(in the rows, 128 means zero)
Each run below is a few steps of one of 7 hidden systems, one row a step.
q722, trace 1 (9 x 20):
[[140  54 153 114 162 109 129 140 134 172  98 138 115 137 123  79 135 109
  187 128]
 [139 141 123 140 136 148 121 130  66 135  82 154 110 155 179 115 132 140
  113 202]
 [152 203 114 157  94 153 148 136 107  77 120 140 148 121 129 149 110 158
   94  85]
 [ 90 124 111 123 120 128 128 105 199 132 134 140 176  77  82 165 132 109
  138  81]
 [ 87  78 131 100 129 104 131 135 149 161 146 139 135 161 133  69 130  69
  170 145]
 [176  99 133 142 136 117 156 141  74 135  75 122 114 166 154  84 134 170
  150 166]
 [145 179 113 139 103 135 115 117 104  78  90 145 143  97 142 174 125 145
   70 160]
 [107 149 126 118 102 142 123 152 158  88 158 147 160  89  98 145 109  91
  119  49]
 [ 97  71 123 111 159 123 132 130 158 194 121 147 132 118  98 104 151 102
  185 108]]
q805, trace 2:
[[157 110 129 142 163 140  91 106 162 138  89  98 157  86 144 164 144 186
  124 157]
 [ 94 153 119  90 124 138  98 150 102 115 188 129  79 129 146 112 129  62
   93 130]
 [178 103 130 151 132 123 187 135 101 118 102 104 117 141  92 112 116 173
  162  73]
 [ 89 137 143 134 144 126 107  80 150 159 117 159 112 110 125 201 132 124
   96 193]
 [117 153 159 122 112 134 120 181 139 133 190 118 137 190 163  83 106 122
  139  86]
 [174 108  82 139 154 135 135  95 131 121  95  65 140  94 123 134 157 193
  135 136]
 [ 95 152 145  99 111 108 117 107 119 108 167 151  73 114 119 149 123  54
   83 149]
 [160  88 178 156 134 123 152 174 124 121 121 116 146 160 123 116  83 164
  163  77]
 [105 128  95 128 157 141  92 126 135 170 114 128 126  98 134 183 167 166
  100 190]]
q981, trace 3 (9 x 20):
[[110 117  91 151 154 195 159  78  81 123  82 138 130 117 137 106 107 111
  160 122]
 [ 81 155 105 151  90 111 198 106 123 142 135 166 123 169  80 147 120 131
  131 125]
 [139 141 170 134  97  76 120 128 215 137 144 120 181 157 128 132 132 153
  134 125]
 [126  90 106 100 136 124  80 138 143  95 134  74 171 107 167 111 135 119
  114 182]
 [158 112  87  97 120 125 147 171  57  76 115 118 101 106 113  88 137 103
  116 112]
 [153 138 167 135 126 116 145 125 118 132  75 201  99  91  85 162 125 111
  129  91]
 [ 65 144 161 137 134 158  98 137 162 172 133 193 158 140 149 146 111  99
  144 129]
 [112 136  68 135 128 160 137 128 147 156 133  99 181 167 165  68 149 156
  167 128]
 [156 150  88 123  96  92 166  54 128  96 114  92 115 130 116 107 151 129
  119 164]]
q28, trace 4, 9 rows:
[[151 148 153  86 108  93  77 196 173 128 153 145 138  98 132 109 162 111
  119  85]
 [150  74 123 118 184 167 101  98 130 134 104  86 127  79 142 103 131 115
  164 115]
 [ 99 130  90 136 138 156 166 103  44 121 118 142  72 144 128 133 109 105
  112 166]
 [151 190 159 165  87 105 167 138 131 137 127 161 123 177 113 137 120 173
  124  91]
 [103 133 162 128 132 120  78 123 215 164 142 135 179 115 143 162 136 137
  127 136]
 [ 97  94  77  87 140 139 106 146 130 115 184  73 135 118 139  84 139  85
  135 130]
 [186  95 104 132 131 101 171 111  77 102  96  87  93 125 102 110 138 164
  130 143]
 [139 159 194 140 114 110 114 125 105 110  90 189 107 120 136 175 102 117
   87 157]
 [103 143 149 140 134 177 105 185 152 134 154 154 172 128 143 132 105 126
  142  55]]
q702, trace 5:
[[105  78 173 154 129 108 131 159 167 148 106 151 191 158 128 153  95 155
  154 138]
 [118 114  79  95 114 108  96 168 140 124 118 123 176 128 163  98 167 131
  116 190]
 [187 147 112 103 100 112 146 124 105  73 109 116 122 108 130  60 143  98
  139  90]
 [128 113 153 153 148 163 143  77 108 103  70 170 126  85 109 160  92  95
  140 111]
 [ 55 124 122 136 116 138 142 174 109 161 131 196 146 166 123 144 112 109
  132 146]
 [149 152 119 131 108 107 139 144 161 167 110 134 169 179 162  67 166 170
  163 139]
 [153 158 125 122 104 130 118  60 150  67 116  97 158 115 168 101 126 104
  116 160]
 [119  75 133 132 116 125 166 144  86  53 122 119 142 123 101 135  65  94
  122 109]
 [118  82 120 134 130  99 145 168 122 160  67 187 148 107  87 162 146 147
  144 140]]
q99, trace 6 (9 x 20):
[[124 146  92 137  92 103 126 141 156 115 103 127 199 143 151 141 150 180
  107 181]
 [130 147 108  85  89 109 111 148 142  67 152 120 158 119 143  74 136  67
  119 118]
 [150  53 129 112 150 128 135 142 108  99  87 129 134  71  95 112 114  89
  157  99]
 [ 93 116 134 123 149 133 121 143  93 181  91 207  90 120 117 148 140 103
  131 165]
 [144 185 141 154 116 147 140 156 125 169 116 173 139 172 154  98 141 163
  155  88]
 [120 162  95 159 116 163 130  74 174 108 105 115 207 117 151 131 124 150
  135 128]
 [ 74  98  92 107 103 117 153 100 137 102 158 108 152 157 121  94 110  69
  139 153]
 [154  58 132 118 115  62 165 169 113 116  93 129 133 139  89 108 132 136
  151 139]
 [137 139 152 111 122 109  83 174 116 129  80 190 136 101 149 149 151 119
   95 169]]
q805, trace 7:
[[132 184  84 136 121 154 128 137 123 107 175  88 115 113 110 166 140 174
   85  90]
 [139 126 158 116 143 115 130  82 171 137 174  88  82 101  85 150 124 114
  128  79]
 [130  67 189 128 166 106 119 125 124 161 150  93  78 165 137 134 105 134
  139 168]
 [149 152 136 143 129 121 118 175  82 139 143 114  95 175 157 145 132 188
   87 172]
 [159 202 130 145 115 153 114 131 129 103 155 114 113 104 129 172 132 169
   82  80]
 [118 113 147 130 164 159 116  90 156 128 178  81 102  95 103 162 102 116
  130  83]
 [113  70 147 119 159 103 140 129 118 177 170  84  69 169 112 126 124 137
  142 153]
 [171 162 162 142 121  92 132 141 106 151 127 124  82 179 145 140 142 184
   98 170]
 [156 189 159 154 126 157  97 125 130  90 147 107 133 116 159 177 102 162
   78 110]]
q108, trace 8:
[[139 113 151 101 158 126  89 135 117 154 175  80  76 157 175  88 137 120
  126 167]
 [162 173 135 148 140 164 143 115  69 106 149  97  65 138 132 137 103 146
  100  99]
 [106 164 141 145 130 135 114 100 157 135 146 139 115  94 100 223 118 150
   84 121]
 [ 80 120 146 120 129 119 112 155 196 177 202 118 140 158 117 132 130 125
  142 105]
 [149 105 115 131 162 127 141 117 127 174 153  59  90 169 143  90 149 175
  156 141]
 [152 172 138 122 122 119 117  89  95 102 153  95  66 140 152 144 127 129
   75 180]
 [133 158 172 150 109 129 128 134 146  85 171 116 128 119 104 184  84 142
   92  72]
 [ 93  85 132 127 170 138  96 156 173 174 168 100 138 108 109 183 131 159
  128 119]
 [111 133 123 100 152 125 114 146 122 194 185 110  60 162 139  87 165 117
  138 136]]
q722, trace 9, 9 rows:
[[139 139 149 128 139  96  88 125 154 138 155  82 113 136 149 174 142 172
   80 192]
 [146 141 140 105 133 134  92 169 128  93 206  61 111 127 146 125 116 130
   94  99]
 [136  96 120 112 181 139 115 128 124 157 164  76  65  86  92 150 143 147
  127 102]
 [112 144 166 119 147 121 108  99 120 168 180 124  39 155 135 146 127 105
  106 159]
 [152 143 181 162 148 145 120 140 128 151 169  86 106 175 152 144 102 191
  127 108]
 [109 143  98 132 148 143  95 124 157 152 175  72 132 123 140 172 147 182
   95 152]
 [129 141 122  96 119 108 122 122 146 118 212  60  91 143 121 104 133 113
  113 110]
 [161  67 166 123 170 103 128 118 131 144 149  63  74 119 107 143 119 152
  133 130]
 [114 129 160 117 155 128  82 158 100 148 172 116  73 140 151 168 123 137
   79 181]]
q28, trace 10:
[[127 172  67 121 137 155 140 102 115 149 132 139  85  77  87 144 174 132
  119  87]
 [135 142 185 128 131 103 151  66 144 164 144 146  60 147  99 122 123  94
  150 109]
 [ 99  93 173 156 141 130 130 137 139 149 151 107 149 198 162 128  78 154
  145 165]
 [120 148  74 122 109 124 110 187 123 121 152  95 167 147 158 135 153 179
   93 167]
 [185 166 114  99 112 103 105 114 150  87 126 100 115  64 112 128 170 126
   99  98]
 [135  82 179 125 164 139 118  96 119 110 120 127  84  81 104 156  87  81
  132 107]
 [ 94  98 136 143 158 159 144 184  68 170 131 157  98 168 129 130 100 136
  143 130]
 [145 194 112 143 119 138 122 144 136 186 119 147 130 166 164 108 172 187
  132 136]
 [128 186 134 127 114 136 100  54 189 114 156  98 147 113 153 132 136 115
  113 132]]
q981, trace 11:
[[129  89 122 100 159 144 104 120 155 118 178  64 110  85 113 111 123  92
  143  81]
 [128  49 132 120 165 111 154 131  83 163 114 120  68 142 107 110 127 120
  156 159]
 [147 169 175 148 118 115 133 159  91 155 114 172  91 182 147 144 121 165
  108 157]
 [133 193 138 156 133 178  92 124 156 122 143 121 164 115 163 165 118 174
  102  98]
 [ 90 117  69 110 147 161 121 100 150 133 183  69 122  96 106 130 142 115
  128 101]
 [144  81 138 108 139  76 167 118 119 153 149  90  66 157  91  90 140 115
  156 129]
 [163 111 205 151 137  97 121 137 109 133  99 137 106 165 152 155  98 158
  113 181]
 [117 168 121 146 134 177  88 188 109 109 148 129 153 123 165 170 111 166
   80 126]
 [128 147  71 110 150 165 118 128 141 146 159 100 116  73 101 126 168 142
  136  60]]
q99, trace 12 (9 x 20):
[[141 115  90  86  90  72 154 144 115  81 159  90 113 130  96  95 146 106
  110 127]
 [171  92 184 105 133  79 109 152 137 100  97 146 110  76  95 153 130 106
  117 115]
 [111 121 158 119 174 169  73 182  97 160 132 167 101 109 156 150 118 113
  117 127]
 [138 172  90 145 154 187 140 126 104 178 129 124 102 133 135 108 157 168
  148  89]
 [121 180 123 157 110 134 160  25 174 132 124 128 133 136 114 144 128 132
  133 126]
 [ 92  94 162 139 105 104 149 115 156 104 170  96 160 188 128 131  70 114
  132 146]
 [136  70 103 109 129  81 123 196 123 113 136  78 149 133 124 130 142 170
  112 170]
 [167 158 121  80 114  97  84 155 112 107 121 141  91  86 137 113 176 102
   89 144]
 [163 138 171 131 153 171 109 131 101 102 114 152  99  86 130 122  97  93
  135  62]]
q702, trace 13, 9 rows:
[[172 101 169 153 165 158 112 179 122 143 102 120 140 120 144 129 112 181
  155  78]
 [ 84 169  57 121 135 172 103 116 118 144 131 138 134  96 137 162 165 130
   95 163]
 [131 151 133 116 102 109 167 126 137 134 180 117  96 167 103  78 129 102
  154  65]
 [147  89 171 157 168 133 123  58 153 157  95 103 124 124 140 155 112 157
  147 164]
 [ 93 134 117 109 111 115 106 182  98 103 177 128 120 153 142 158 112 117
   67 181]
 [187 124 126 132 124 110 142 180 142 131 122 100 144 119 103 104 152 184
  150  55]
 [110 143 108 111 151 151  91  65 159 136 114 134 123  55 124 158 154  92
  117 146]
 [100 110 146 111 133 139 143 164  85 131 182 130  78 163 122  96  95  79
  138  98]
 [163 120 140 168 160 135 148 113 113 181  79 124 117 147 133 146 142 210
  145 149]]
q108, trace 14, 9 rows:
[[119 152 117 178 119 160 174  58 120  98 123 104 149 157 130 155  81 159
  123 137]
 [ 90 127 103 129  93  84 131 164 153 117 156 118 166 142 103 182 133 162
   85 163]
 [166  94 153  95 121  69 104 194 166 137 163  89 126 130 117  96 158 139
  138 101]
 [173  93 153 115 180 157  93 112  96 126 124  79  78  99 160 101 124 114
  136 137]
 [ 97 168 128 141 134 176 135 116  65 118 138 161  75 122 125 166  94  97
   92 124]
 [105 167 146 159 111 125 148 120 170 172 126 176 140 128  85 184 127 163
  128  88]
 [106 124 127 122 130 116 102 114 207 177 152 103 171 156 155 107 156 142
  152 158]
 [145 117  89 115 124 125 148 126  99 104 161  52 115 173 153  59 132 135
  138 148]
 [173 123 137 131 120  98 144 109  84  73 112 101  82 108 103 168 112 146
   82 151]]

Name the system that made each run.
trace 15, 2 rows:
[[173  80 137 125 137 116 118 157 133  84  74 123 167  62 105 149 122 145
  131  99]
 [ 86 123  91  92 135 144 104 160 110 135 111 189 122  70 111 139 153  71
  116 125]]
 | q702
trace 16:
[[144 186 158 128 122  98  97 138 144 168 149 146  79 134 127 174 162 168
   85 150]
 [141 157 156 126 139 153  80 154 169 124 193  81 147 122 155 130 116 148
  116  73]]
 | q702
trace 17 (2 x 20):
[[ 91 140 154 134 116 130 140  91 197 158 162 143 157 161 126 104 114  95
  174  92]
 [114  77 107 136 126 111 147 106 150 132 117  83 181 170 150  98 124 153
  151 191]]
 | q981
trace 18, 2 rows:
[[ 72  72 142 149 154 169 148 120 105 122 139 132 137 143 120 157  60 106
  142 127]
 [107 105 102 134 123  90 152 176 111 181 120 140 129 173 117 132 158 174
  129 182]]
 | q702
trace 19:
[[115 118  72 129 136 158 106 112 168 108 101 108 207  70 132 141 146 142
  134 129]
 [100 106  89  82 114 105 151 125 108 110 154 132  99 123  98  81 135  48
  137 125]]
 | q702
trace 20 (2 x 20):
[[ 94  87  52 127 135 152 155 121  73  94 120  89 143 131 130 129 117 131
  114 181]
 [158 144 134 121  82  58 178 138 123 116 113 161  99 137  70 126 148 128
  125 108]]
 | q702
trace 21, 2 rows:
[[ 69 101 133 143 150 166 113 156 157 153 188 100 159 156 135 148  90 141
  138 114]
 [125 123  81 119 149 113 143 151 107 187 158  93  79 154 113 116 174 180
  128 145]]
 | q108
trace 22:
[[117 116 114 114 105 103 143  90 147  61 172  61 139 134 122 134 100 106
   99 152]
 [150  56 139 109 125  77 137 194 112  86 135  97 131 115  90 140 110 137
  119 115]]
 | q981
trace 23, 2 rows:
[[ 66  92  92  89 119  91 126 146 130 134 149 147 120 120  98 147 143  77
  105 175]
 [181 126 167 118 109  91 129 188 129 132 110 147 137 156 144  58 141 127
  159  94]]
 | q981
trace 24, 2 rows:
[[111 101  89 141 119 111 173  64 148 143  88 115 159 149 117 105 146 143
  162 175]
 [120 127 144 123  74  72 155 138 118  91 117 159 150 180 138 106 113 102
  117 178]]
 | q99
trace 25 (2 x 20):
[[168 141 122 121 109  68 150 106 167 156 139  84 112 170 123  90 172 167
  144 146]
 [170 121 161 123 126 116 103  97 126  70 144  67 123 136 170 114 102 122
  100 166]]
 | q108
trace 26:
[[112 126 165 155 138 160 170  99  87 131 143 137  89 179 133 107  69 102
  153 111]
 [111 121 137 174 130 120 158 125 124 154 105 135 147 177 131 176 109 201
  124 183]]
 | q702
trace 27 (2 x 20):
[[156 161 144 111 112 112 101 141  77  93 105 160  92 114 154 140 132 110
   75 178]
 [156 158 166 152 132 170 121 151 128 100 124 139 150 104 135 139  90 142
  133  42]]
 | q28
trace 28:
[[154 130 163 168 114 121 158 113  92  82 109 110 129 167 143 162  76 166
  101 166]
 [114 149 113 132 111 127 105 190 136 100 163 121 156 102 108 198 118 168
   76 103]]
 | q981
trace 29:
[[126 175 122 127  85 129 160  94 134 115 101 182 152 153 136  71 132  84
  157 108]
 [ 94 105 117 154 109 122 169  81 177 119  99 135 202 140 109 133 104 129
  161 127]]
 | q28
trace 30:
[[ 89 133  77  99 121 126 107 129 107 138 104 162 137 117 150 118 166  95
  110 210]
 [167 154 129 120  92 117 162 156 103 102 108 161 128 141 125  61 125 104
  154  67]]
 | q99
trace 31 (2 x 20):
[[130 192 127 148 134 188 114  72 116  90 132 130 119  92 145 159 104 110
  102  99]
 [ 78  83 117 137 140 147 162 114 140 124 180  88 134 143  95 136  83 110
  148  95]]
 | q805
trace 32 (2 x 20):
[[112  94 178 149 145 129 103 131 115 111 112 135 140 136 158 181  78 129
   96 193]
 [116 151  81 125 124 158 115 228  93 125 156 126 151 135 142 123 138 163
  107  95]]
 | q981
